[[0.13, 0.00, -0.07, -0.07], [-0.14, -0.03, 0.14, 0.16], [-0.11, -0.02, 0.13, 0.14]] ==> 0.13
[-154.29, -112.56, -177.17, 120.96, 56.90, -101.94] ==> 56.90
[150.4, -158.1, 66.6, -174.2] ==> 66.6
[[-0.5, -0.4, 0.2, -0.1], [-0.8, 1.9, 0.3, -1.2], [-0.5, -0.2, 0.7, 0.3]] ==> 0.7
[140.0, -39.5, -166.9, -9.8] ==> -166.9
[-0.06, 0.01, 0.11, -0.13, -0.04, 0.00, -0.03] ==> 0.00
[[-0.095, -0.489, 0.253, 0.083, -1.445], [1.617, -1.192, 0.558, -0.563, -0.028], [-0.293, 0.815, 0.305, -0.674, -0.848]] ==> -0.674
[-1.0, 0.3, 0.1, 1.4, 0.7, 0.9] ==> 0.7
[[77.172, 155.621, -24.263, -222.896, 163.533], [-14.876, -98.472, 40.715, 12.308, 49.232], [99.557, -20.468, -68.689, 57.375, 103.535]] ==> 57.375
---
-17.853    0.550   10.523   -8.187 ==> -8.187, -17.853

 -3.82   -4.43    5.80  -10.31   14.57
 16.79   -5.68   -9.07    5.49   -1.36
  5.11    8.59  -14.22   13.80    5.83
==> 14.57, 5.11

-1.223   0.256  -0.120   1.121  -0.013   0.888   0.908
-2.010   0.107   0.605   0.858  -1.055   0.916  -0.508
 1.054   1.542   0.659  -0.293  -1.799  -0.065   1.862
==> 0.908, 1.054

  49.329   -47.874   -10.125   -17.436   -98.352
 -92.801    44.825    33.815   -55.874  -177.158
 162.767   -29.074    52.497   -88.968  -169.548
==> -98.352, 162.767

-15.4   10.6   -0.7   15.3 ==> 15.3, -15.4

 -7.8   12.0   -9.1  -15.0  -15.3  -21.1    2.1
-19.6    3.9  -18.1   -3.0  -20.4  -19.1  -19.6
==> 2.1, -19.6
---
|  .36 |  .00 |  .61 | -.25 | -.31 | -.16 | -.16 | --> -.16
| -.58 |  .03 |  .08 |  .46 |  .42 |  .19 | --> .19
| -.55 |  .47 | -.11 |  .10 | -.10 |  .30 |  .28 | --> .28
|  .07 | -.15 | -.11 |  .00 | -.29 | -.48 |  .23 | --> .23
| -.25 | -.55 | -.13 | -.15 | --> -.15
| -.45 |  .46 | -.05 |  .52 | -.11 | -.37 | -.09 | --> -.09
| -.43 | -.34 | -.44 | -.08 | -.59 |  .30 | -.47 | --> -.47
|  .42 |  .29 |  .61 | -.03 |  .28 |  .47 |  .47 | --> .47
|  .14 |  .55 | -.24 | -.16 | -.20 |  .50 |  .06 | --> .06
| .17 | .02 | .22 | .58 | --> .58
---
 0.6   1.2   0.1   0.2
-0.6   0.2   0.9  -1.9
-0.1   1.1  -0.7   0.8
gives 0.2

 -12.9   -79.4   124.2  -142.4   -43.1   -19.4
 -43.7   -21.0   -88.3  -124.2  -135.3  -101.9
 -31.2     9.6   -72.2  -106.2  -138.0   -97.6
gives -124.2

-11.497   -6.733   13.851    1.939
  5.860    2.811    4.943    6.879
  3.893    1.574    6.200   -0.240
gives 2.811

 0.160  -0.142  -0.142  -0.060   0.105  -0.086  -0.058
-0.029  -0.180   0.015   0.122  -0.005   0.024   0.014
 0.074  -0.242  -0.039  -0.091  -0.008   0.073   0.031
gives -0.005

 -5.9  -14.5    0.1   -2.0    1.5   -6.7
  4.5  -13.9  -16.2   -4.7    2.6   13.5
  3.7   -7.1  -19.6    0.8   -7.2   -8.7
gives -4.7

 -3.2   13.3  -10.2    1.7
-10.0    3.7   -1.4   -2.0
  4.8  -15.2   -1.7    6.0
gives 3.7

 0.154  -0.024   0.038  -0.153  -0.133
-0.079  -0.107   0.013  -0.031  -0.043
-0.065  -0.055  -0.075  -0.085   0.035
gives 0.013
---
[.43, -.36, .30, .11, .58]
.30
[-.26, -.04, .31, -.28, -.06, .53]
-.28
[-.08, -.24, -.18, .48, .16, .17]
.48
[-.08, .31, .23, -.01, -.17, -.51]
-.01
[-.14, .22, -.63, .00, -.47, -.04]
.00
[-.64, .48, -.25, -.09, -.60, -.05]
-.09
